A single turn carries every row of the set below to another of its rows. Some are shown first; where does it send the rows asked next?
pas: [  4  37 -26 -36  22 -10  -6  14  30   3  32   9   8]
vafik: [-33  25 -18 -25  -2   2  -1  32   0  41  24 -11   0]
nuve: [-33  30 -19  -9  23  11 -30  25   3  26  24  -7   2]
kisa: [-27  58  -3 -16  -1 -23  -6  30  10  19  19   6   3]
zuru: [ 24  35  42 -21  11   7  -9  22  16  36   7  10  -7]
sikef: [ 24  38  28 -25  24   2 -16  31  31  45  17   8  -5]
kofid: [-19  59  -1  -9  11 -32 -21  22   9   9  22   6   5]
bemo: [-15  53  -3  -9   2 -41  -9  20  16  15  23   1   7]
sufiv: [ 21  39  38 -24  19   0  -2  26  31  41  33  -5  -3]
Kebu: [ 19  45  38 -33  22   6  -9  35  12  38  27   4  -8]
zeruf: [ 22  37  45 -11  16  10 -12  16  22  32  14   5  -3]
Vin: [ -9  23 -20  -9  27 -20 -42  15  -7  17  24  -7   1]
vazal: [-28  -1  26 -21   6 -32 -19   7  -5   8  34 -13  -3]
rerek: [-15 -11  15 -31  24  23 -10  29   5   9   6  11  -7]
bag: [ -8  42 -18 -37  17   4   8  18  30   4  41   2   8]
Rol: [  3  44 -13 -35  22  -9   0  13  15  -8  47  -3   7]
nemi: [  4  38 -21 -48  11 -14   8  19  15   5  35   6   5]
Dinir: [  6 -16  24 -20  26  -7 -12  10  -1  -8  24  -4  -4]
zosu: [ 26  32  43 -16  10   3  -6  16  22  36  12   6  -4]
pubuz: [-25  57   4 -11  -2 -30   0  24  11  15  29  -3   5]
momi: [-28  -6  13 -10  17 -25 -37   6  17  13  22  -2  -1]
des: [-38  -5  18 -30  -8 -23  -4  17   6  27  22  -5  -4]
Lof: [ -4 -15  14 -15  33  10 -22  15  17   0  11   5  -3]
kir: [-39   3  11 -23  17  -9 -40  19   0  16  12  11  -6]
bunu: [ 33  38  35 -31  19 -11 -11  27  15  40  24   3  -7]
miban: [-14  -5  -1 -19   8  30 -12  41  23  25  17  -5   4]
tuto: [ -3  46 -19 -45  23   0  -5  23   9  -1  35  10   3]
nel: [  7  -7  20 -14   3  -4   0  20   8   5  44 -30   6]
tet: [ -2   4   9 -15  28  21 -40  34  -5  -1  24  -6   1]
kala: [ 25  44  40 -20  31   1 -18  25  21  31  32  -2  -5]
biveg: [-53   6  19 -22   7   3 -17  22  10  23  26  -3  -2]
latuf: [ -4  -3  12 -39  -7   9   6  43 -13  20  25 -11  -2]
zal: [-28  59  -6  -6   8 -21 -16  26  20  16  19   6   5]
sof: [ 22 -16   1 -16  14 -15 -29  22   8   9  18  -7   4]
Zad: [-17 -10  25 -30  11  20  12  25   7  11  22  -5  -5]
vip: [-19  24  -3 -22  -4 -20   6  17 -13  27  43 -29   1]
Zivi: [ -4  15 -12  -6  10 -34 -16   5   4  21  39 -26   6]
vikek: [ 27  36  46 -18  14   4 -12  18  10  30  11   7  -7]
vobip: [  1 -21  23 -30   7  -7  12  14   7   8  20  -8  -5]
zefo: [ 20  39  49 -16  12  11  -5  18  14  31  16   3  -5]

Lof turns into Dinir
bag turns into tuto
And these:
vazal turns into des
Vin turns into Zivi
sof turns into nel
zefo turns into zuru
pubuz turns into kisa
sufiv turns into Kebu

